500 stands for zero in the data rows.
In each game, the first row plays the second. By how much does the first row win? 20 means about a draw, 40 a big win and 0 a big loss. Wins can go round in a circle. Each row has two weighted sums of its numbers, A and B, taken from their middle values. A row wins by its A times the other's B, less its B times the other's A.
array([626, 494, 430, 618, 521, 725, 469, 273, 460, 681, 508, 622, 666,
       386])
array([556, 672, 617, 477, 543, 410, 541, 377, 532, 502, 532, 430, 238,
       638]) -> 20
array([999, 939, 938, 856, 999, 494, 272, 592, 0, 356, 355, 362, 372,
       20])
array([580, 442, 371, 564, 743, 777, 498, 442, 355, 228, 555, 399, 639,
       410]) -> 21
array([588, 482, 465, 644, 383, 827, 466, 341, 410, 568, 482, 614, 474,
       547])
array([424, 347, 641, 586, 542, 515, 564, 329, 537, 433, 554, 501, 330,
       488]) -> 19
array([608, 378, 415, 509, 536, 419, 671, 395, 561, 512, 577, 515, 579,
       497])
array([507, 840, 999, 509, 999, 420, 6, 999, 177, 31, 0, 387, 652,
       432]) -> 19
array([545, 432, 580, 502, 420, 521, 405, 394, 459, 603, 569, 387, 409,
       491])
array([500, 606, 578, 566, 502, 413, 578, 532, 458, 511, 527, 531, 318,
       515]) -> 21
array([528, 568, 484, 467, 450, 471, 338, 494, 476, 387, 501, 443, 578,
       505])
array([46, 459, 170, 328, 573, 244, 490, 985, 987, 186, 214, 425, 796,
       999]) -> 17
array([706, 413, 677, 508, 439, 499, 625, 429, 493, 609, 623, 618, 462,
       370])
array([424, 552, 610, 446, 689, 553, 624, 383, 539, 642, 589, 524, 241,
       404]) -> 10
array([480, 575, 587, 383, 286, 564, 453, 452, 491, 670, 494, 513, 401,
       443])
array([676, 372, 428, 440, 607, 495, 448, 577, 606, 513, 371, 553, 659,
       589]) -> 25
array([424, 489, 515, 607, 286, 520, 414, 415, 488, 523, 566, 579, 609,
       424])
array([341, 420, 453, 391, 523, 522, 446, 579, 610, 367, 436, 665, 537,
       494]) -> 22
array([404, 444, 476, 537, 279, 792, 501, 631, 456, 547, 430, 510, 552,
       549])
array([543, 246, 198, 532, 464, 425, 534, 590, 637, 664, 563, 488, 564,
       430]) -> 9
array([775, 642, 518, 509, 537, 573, 630, 321, 512, 661, 612, 694, 318,
       389])
array([702, 456, 521, 512, 534, 408, 435, 590, 424, 517, 594, 474, 468,
       446]) -> 25
array([507, 693, 542, 575, 469, 507, 527, 763, 383, 498, 465, 469, 504,
       357])
array([355, 795, 351, 725, 87, 780, 86, 459, 344, 318, 377, 330, 309,
       689]) -> 14
array([650, 34, 178, 319, 480, 242, 431, 543, 744, 755, 775, 556, 611,
       477])
array([529, 434, 691, 529, 418, 482, 477, 406, 588, 593, 536, 496, 341,
       431]) -> 31
array([482, 396, 496, 375, 399, 439, 644, 423, 545, 569, 517, 440, 475,
       501])
array([395, 762, 716, 593, 316, 623, 510, 258, 342, 426, 455, 602, 258,
       604]) -> 6
array([559, 535, 407, 367, 561, 294, 832, 359, 549, 619, 723, 430, 367,
       332])
array([510, 329, 263, 565, 360, 733, 390, 481, 364, 567, 502, 341, 601,
       512]) -> 34
array([461, 684, 505, 463, 402, 483, 490, 318, 543, 576, 502, 528, 492,
       411])
array([75, 381, 309, 306, 265, 431, 405, 820, 707, 143, 434, 446, 574,
       958]) -> 19
array([260, 580, 534, 347, 482, 421, 367, 928, 494, 260, 225, 662, 781,
       784])
array([575, 523, 664, 549, 540, 404, 419, 94, 325, 562, 500, 557, 286,
       440]) -> 24
array([14, 280, 343, 140, 576, 142, 736, 871, 999, 116, 0, 595, 901,
       999])
array([470, 732, 379, 417, 507, 594, 418, 505, 494, 498, 481, 532, 571,
       593]) -> 2
array([640, 594, 492, 554, 521, 545, 643, 438, 512, 649, 488, 576, 543,
       475])
array([494, 511, 399, 542, 520, 377, 625, 254, 561, 529, 671, 626, 195,
       481]) -> 21
array([353, 648, 518, 591, 715, 344, 487, 556, 528, 418, 433, 411, 678,
       698])
array([0, 88, 457, 165, 352, 489, 459, 999, 999, 0, 64, 363, 859,
       999]) -> 15
array([594, 522, 645, 535, 575, 565, 560, 563, 392, 563, 423, 627, 543,
       544])
array([215, 325, 456, 534, 133, 339, 291, 823, 534, 142, 76, 402, 742,
       743]) -> 34
array([470, 490, 708, 480, 746, 662, 508, 550, 358, 404, 326, 527, 700,
       363])
array([496, 528, 496, 328, 574, 597, 748, 283, 553, 621, 491, 430, 608,
       285]) -> 22
array([388, 427, 568, 485, 515, 561, 361, 589, 639, 365, 460, 323, 656,
       637])
array([255, 631, 640, 488, 764, 379, 500, 542, 751, 335, 329, 357, 792,
       669]) -> 18
array([524, 503, 501, 492, 527, 584, 533, 485, 486, 624, 679, 458, 507,
       498])
array([463, 506, 458, 487, 356, 489, 272, 660, 303, 312, 312, 356, 444,
       607]) -> 16
array([589, 460, 696, 486, 610, 515, 689, 370, 632, 616, 749, 678, 486,
       413])
array([415, 572, 433, 671, 277, 599, 494, 594, 551, 482, 448, 362, 365,
       681]) -> 9
array([531, 999, 943, 741, 999, 273, 398, 824, 409, 257, 115, 170, 686,
       332])
array([436, 540, 389, 602, 575, 477, 631, 572, 444, 600, 553, 643, 533,
       666]) -> 11
array([369, 428, 285, 499, 652, 598, 702, 523, 633, 435, 727, 680, 619,
       473])
array([524, 268, 567, 581, 471, 526, 559, 596, 498, 213, 142, 312, 690,
       519]) -> 25
array([689, 522, 451, 539, 487, 492, 385, 529, 478, 536, 558, 470, 709,
       588])
array([605, 462, 474, 567, 466, 478, 543, 682, 694, 542, 454, 568, 705,
       534]) -> 20
array([295, 615, 504, 446, 671, 371, 631, 388, 451, 509, 657, 570, 178,
       420])
array([605, 377, 476, 653, 497, 459, 503, 691, 474, 561, 486, 464, 723,
       665]) -> 19
array([489, 598, 446, 457, 486, 578, 609, 521, 555, 683, 420, 441, 707,
       330])
array([506, 437, 468, 529, 483, 511, 466, 438, 425, 534, 501, 679, 427,
       524]) -> 18
array([391, 537, 566, 426, 425, 773, 143, 944, 0, 192, 113, 509, 324,
       526])
array([0, 327, 210, 297, 281, 474, 389, 823, 999, 0, 7, 527, 843,
       999]) -> 21
array([392, 546, 621, 507, 427, 487, 447, 463, 578, 391, 381, 489, 388,
       749])
array([603, 203, 349, 428, 533, 436, 600, 646, 619, 780, 520, 720, 621,
       438]) -> 24
array([496, 314, 489, 513, 434, 184, 498, 673, 578, 551, 755, 571, 607,
       457])
array([260, 396, 430, 445, 501, 267, 720, 320, 491, 655, 554, 479, 539,
       232]) -> 18
array([525, 561, 553, 492, 627, 491, 628, 394, 308, 596, 691, 598, 352,
       317])
array([569, 390, 510, 390, 448, 568, 555, 597, 531, 529, 576, 598, 519,
       552]) -> 23
array([424, 301, 395, 641, 608, 439, 600, 452, 526, 559, 574, 489, 403,
       626])
array([565, 432, 603, 394, 573, 421, 567, 519, 598, 603, 615, 659, 468,
       470]) -> 13
array([278, 491, 502, 518, 359, 419, 456, 462, 551, 582, 542, 508, 461,
       552])
array([597, 307, 407, 673, 336, 720, 457, 482, 471, 578, 644, 573, 499,
       430]) -> 21
array([671, 258, 383, 437, 598, 246, 557, 618, 593, 699, 636, 580, 444,
       376])
array([381, 420, 568, 924, 341, 480, 456, 632, 353, 531, 515, 644, 517,
       606]) -> 35
array([515, 505, 403, 614, 564, 673, 501, 543, 534, 460, 627, 547, 634,
       364])
array([678, 485, 485, 573, 474, 603, 494, 476, 494, 547, 580, 499, 469,
       454]) -> 23
array([153, 544, 336, 351, 283, 698, 107, 868, 256, 0, 29, 572, 441,
       999])
array([472, 465, 668, 450, 439, 368, 510, 221, 738, 613, 712, 580, 389,
       406]) -> 11
array([503, 545, 553, 541, 400, 628, 539, 484, 431, 528, 534, 570, 484,
       596])
array([600, 335, 512, 403, 693, 669, 632, 628, 585, 565, 657, 619, 535,
       403]) -> 18
array([240, 478, 463, 744, 297, 444, 350, 486, 800, 411, 401, 505, 565,
       888])
array([463, 566, 430, 474, 506, 717, 494, 576, 402, 423, 570, 459, 380,
       649]) -> 30
array([556, 555, 476, 306, 432, 514, 618, 320, 397, 467, 554, 575, 521,
       478])
array([478, 541, 550, 510, 579, 403, 590, 384, 542, 608, 501, 421, 547,
       363]) -> 25
array([417, 756, 411, 538, 623, 389, 521, 234, 391, 535, 469, 531, 263,
       538])
array([598, 662, 986, 541, 803, 361, 515, 733, 397, 455, 303, 384, 816,
       623]) -> 18
array([387, 573, 599, 519, 406, 477, 491, 532, 448, 476, 467, 463, 610,
       644])
array([638, 603, 443, 469, 362, 500, 465, 581, 477, 640, 588, 551, 648,
       418]) -> 22
array([501, 489, 692, 433, 582, 541, 576, 341, 495, 527, 701, 611, 302,
       448])
array([382, 465, 573, 581, 519, 557, 687, 533, 440, 576, 504, 541, 323,
       461]) -> 17
array([488, 500, 374, 527, 237, 449, 370, 521, 440, 419, 507, 542, 627,
       528])
array([398, 585, 342, 694, 362, 425, 448, 570, 448, 590, 559, 332, 613,
       507]) -> 25
array([740, 305, 503, 529, 441, 474, 619, 480, 506, 552, 549, 531, 389,
       448])
array([384, 548, 473, 333, 505, 398, 324, 323, 459, 567, 391, 391, 447,
       403]) -> 33
array([628, 607, 655, 408, 710, 570, 356, 607, 309, 526, 379, 393, 344,
       410])
array([619, 486, 443, 491, 397, 513, 439, 501, 559, 609, 643, 541, 389,
       348]) -> 21
array([446, 509, 540, 383, 505, 447, 531, 451, 411, 370, 504, 392, 207,
       485])
array([749, 894, 999, 397, 913, 999, 17, 831, 0, 0, 0, 381, 764,
       234]) -> 8
array([523, 419, 323, 485, 499, 587, 517, 610, 647, 511, 699, 609, 457,
       497])
array([710, 409, 635, 568, 548, 432, 335, 634, 430, 668, 610, 434, 572,
       308]) -> 13
array([394, 510, 516, 446, 480, 667, 419, 620, 561, 495, 357, 462, 459,
       539])
array([402, 545, 689, 597, 479, 456, 409, 558, 442, 500, 500, 674, 338,
       469]) -> 25
array([454, 460, 572, 532, 570, 565, 470, 336, 476, 530, 456, 565, 420,
       591])
array([566, 576, 624, 459, 834, 556, 444, 394, 337, 293, 353, 326, 613,
       280]) -> 21
array([424, 598, 469, 414, 513, 430, 604, 632, 543, 525, 546, 556, 493,
       549])
array([357, 530, 576, 664, 359, 602, 363, 532, 484, 428, 506, 399, 532,
       388]) -> 10
array([579, 219, 590, 581, 313, 474, 537, 479, 392, 529, 528, 547, 605,
       529])
array([616, 446, 566, 566, 517, 498, 284, 675, 563, 471, 437, 403, 567,
       367]) -> 31
array([542, 660, 514, 457, 697, 673, 374, 701, 244, 305, 321, 470, 415,
       424])
array([520, 453, 412, 436, 509, 362, 640, 330, 648, 715, 644, 468, 476,
       346]) -> 20
array([488, 480, 507, 643, 320, 508, 411, 389, 450, 607, 483, 521, 705,
       518])
array([504, 479, 472, 444, 491, 415, 387, 639, 613, 459, 310, 478, 471,
       684]) -> 16
array([610, 357, 389, 333, 341, 517, 533, 557, 547, 692, 617, 459, 645,
       442])
array([545, 452, 645, 431, 493, 530, 449, 284, 474, 462, 574, 427, 643,
       404]) -> 18
array([520, 238, 578, 633, 633, 500, 538, 726, 516, 691, 670, 599, 793,
       435])
array([528, 408, 453, 462, 394, 429, 510, 613, 453, 590, 502, 598, 504,
       415]) -> 12
array([736, 441, 412, 503, 393, 500, 530, 334, 490, 590, 560, 429, 616,
       539])
array([597, 566, 435, 481, 401, 539, 543, 420, 430, 768, 639, 537, 318,
       522]) -> 17
array([482, 492, 596, 602, 658, 575, 475, 386, 286, 156, 480, 564, 636,
       324])
array([539, 374, 684, 603, 344, 376, 301, 581, 411, 738, 515, 647, 412,
       502]) -> 18
array([486, 515, 530, 538, 592, 490, 380, 460, 545, 478, 453, 384, 156,
       443])
array([619, 529, 579, 565, 537, 393, 477, 486, 491, 573, 473, 629, 524,
       425]) -> 17
array([573, 387, 442, 451, 465, 469, 408, 486, 483, 448, 518, 437, 299,
       497])
array([103, 348, 527, 321, 813, 35, 636, 999, 999, 264, 39, 391, 999,
       999]) -> 25
array([662, 396, 555, 522, 385, 526, 581, 509, 522, 421, 443, 607, 449,
       501])
array([466, 512, 675, 581, 719, 891, 346, 543, 269, 352, 170, 401, 649,
       324]) -> 17
array([580, 361, 279, 638, 379, 723, 412, 318, 473, 475, 646, 586, 329,
       495])
array([497, 583, 468, 326, 457, 415, 504, 422, 500, 597, 542, 573, 575,
       519]) -> 19
array([571, 494, 389, 397, 331, 440, 586, 451, 614, 574, 711, 656, 368,
       321])
array([687, 589, 692, 387, 691, 214, 552, 326, 683, 663, 643, 537, 531,
       395]) -> 19
array([767, 298, 537, 423, 672, 545, 525, 545, 450, 587, 608, 397, 475,
       340])
array([637, 581, 349, 589, 629, 533, 607, 312, 561, 579, 603, 423, 474,
       477]) -> 20
array([424, 634, 562, 604, 554, 623, 390, 479, 605, 438, 432, 541, 478,
       537])
array([519, 499, 400, 486, 480, 519, 629, 529, 445, 649, 631, 472, 519,
       556]) -> 20
array([439, 516, 470, 326, 626, 187, 527, 304, 621, 473, 582, 405, 418,
       473])
array([457, 554, 477, 419, 432, 371, 571, 674, 554, 570, 483, 483, 401,
       564]) -> 19
array([430, 348, 455, 465, 382, 431, 468, 633, 422, 302, 453, 654, 704,
       591])
array([502, 267, 375, 276, 456, 541, 673, 528, 518, 642, 595, 562, 469,
       450]) -> 24
array([525, 601, 570, 403, 440, 371, 536, 425, 529, 588, 614, 536, 346,
       430])
array([554, 252, 369, 336, 502, 291, 577, 508, 697, 645, 599, 589, 481,
       468]) -> 29
array([431, 685, 441, 516, 539, 670, 402, 543, 293, 402, 468, 502, 610,
       625])
array([564, 408, 486, 525, 442, 473, 422, 437, 430, 570, 461, 520, 303,
       426]) -> 21
array([653, 479, 507, 669, 421, 557, 408, 680, 422, 624, 414, 517, 553,
       472])
array([481, 464, 456, 525, 350, 470, 422, 440, 476, 589, 515, 816, 520,
       440]) -> 16
array([445, 539, 594, 363, 570, 602, 481, 609, 480, 558, 472, 577, 679,
       432])
array([359, 660, 515, 620, 449, 586, 522, 268, 518, 519, 456, 434, 536,
       590]) -> 15
array([695, 160, 422, 505, 589, 331, 510, 519, 691, 609, 552, 512, 521,
       538])
array([336, 526, 404, 506, 466, 585, 598, 620, 517, 645, 467, 588, 513,
       508]) -> 28
array([450, 491, 633, 671, 288, 410, 243, 578, 436, 554, 369, 600, 557,
       503])
array([455, 496, 550, 392, 562, 563, 562, 420, 516, 576, 534, 394, 382,
       488]) -> 22
array([468, 418, 512, 320, 510, 381, 696, 473, 559, 523, 612, 504, 548,
       481])
array([577, 502, 368, 393, 439, 587, 577, 432, 480, 489, 607, 494, 435,
       415]) -> 17
array([556, 555, 541, 628, 444, 467, 735, 325, 425, 566, 588, 441, 251,
       443])
array([599, 560, 478, 411, 442, 534, 521, 268, 562, 458, 747, 399, 451,
       438]) -> 13
array([500, 264, 430, 465, 301, 338, 580, 550, 730, 617, 788, 394, 475,
       458])
array([634, 158, 374, 335, 337, 308, 458, 761, 648, 629, 624, 685, 591,
       443]) -> 12
array([493, 706, 512, 450, 599, 291, 541, 326, 562, 475, 570, 506, 505,
       382])
array([520, 325, 566, 432, 651, 457, 698, 501, 470, 386, 433, 536, 637,
       257]) -> 25
array([727, 720, 530, 494, 377, 500, 389, 453, 475, 472, 620, 520, 569,
       448])
array([513, 370, 609, 598, 717, 407, 459, 581, 554, 668, 534, 548, 489,
       557]) -> 10
array([326, 493, 469, 523, 540, 484, 624, 364, 641, 191, 354, 352, 546,
       910])
array([411, 567, 342, 616, 395, 636, 381, 562, 409, 522, 529, 608, 382,
       546]) -> 22
array([360, 323, 589, 528, 465, 512, 628, 531, 538, 497, 459, 499, 446,
       467])
array([592, 320, 611, 566, 458, 384, 684, 422, 547, 555, 509, 461, 382,
       474]) -> 14
array([153, 588, 384, 423, 504, 507, 498, 736, 766, 206, 160, 570, 659,
       893])
array([548, 150, 323, 387, 330, 443, 702, 581, 676, 603, 671, 566, 469,
       516]) -> 20
array([148, 526, 497, 411, 513, 261, 507, 464, 675, 323, 408, 530, 473,
       834])
array([537, 385, 629, 469, 552, 523, 771, 377, 690, 630, 655, 491, 263,
       376]) -> 20
array([627, 632, 417, 397, 527, 376, 475, 560, 560, 408, 532, 527, 639,
       582])
array([364, 585, 436, 543, 397, 353, 243, 569, 479, 417, 342, 431, 486,
       555]) -> 26
array([755, 462, 513, 437, 890, 765, 375, 582, 386, 661, 586, 435, 765,
       230])
array([718, 788, 694, 583, 488, 334, 546, 325, 448, 579, 626, 351, 275,
       451]) -> 31
array([475, 587, 631, 446, 408, 536, 551, 522, 506, 449, 476, 514, 611,
       495])
array([543, 605, 437, 502, 559, 546, 288, 285, 503, 550, 520, 573, 510,
       396]) -> 14
array([577, 448, 651, 499, 484, 559, 450, 668, 529, 479, 360, 538, 505,
       555])
array([597, 689, 656, 512, 525, 669, 435, 372, 449, 621, 608, 660, 268,
       381]) -> 17
array([463, 675, 368, 372, 389, 442, 570, 288, 572, 622, 600, 450, 458,
       426])
array([424, 478, 343, 463, 553, 500, 476, 558, 550, 460, 440, 464, 631,
       579]) -> 21
array([441, 600, 722, 571, 403, 462, 517, 535, 494, 533, 478, 309, 544,
       515])
array([501, 486, 427, 628, 176, 703, 587, 359, 528, 485, 549, 533, 480,
       368]) -> 27
array([449, 620, 678, 526, 471, 227, 563, 514, 561, 447, 500, 447, 457,
       513])
array([436, 596, 606, 638, 490, 377, 670, 391, 451, 667, 583, 422, 449,
       560]) -> 19
array([679, 489, 388, 606, 485, 663, 550, 478, 490, 498, 530, 422, 512,
       552])
array([410, 573, 291, 557, 442, 449, 264, 757, 579, 534, 425, 529, 645,
       753]) -> 24
array([532, 405, 577, 614, 491, 637, 449, 498, 500, 604, 391, 572, 762,
       601])
array([560, 666, 445, 519, 566, 605, 469, 188, 500, 642, 541, 533, 348,
       531]) -> 20
array([494, 341, 235, 357, 494, 542, 592, 353, 742, 504, 742, 366, 556,
       458])
array([529, 615, 519, 616, 736, 640, 473, 685, 652, 460, 605, 412, 618,
       351]) -> 27
array([432, 295, 471, 445, 416, 445, 399, 332, 538, 592, 614, 631, 562,
       517])
array([743, 321, 508, 527, 486, 663, 606, 324, 441, 538, 487, 617, 278,
       438]) -> 15
array([545, 336, 488, 612, 486, 681, 465, 404, 455, 456, 520, 618, 511,
       468])
array([451, 439, 566, 509, 796, 656, 696, 446, 605, 654, 469, 404, 546,
       340]) -> 20
array([465, 678, 787, 541, 460, 395, 321, 510, 541, 615, 396, 552, 504,
       551])
array([866, 342, 875, 509, 644, 370, 185, 694, 398, 587, 538, 635, 546,
       229]) -> 22
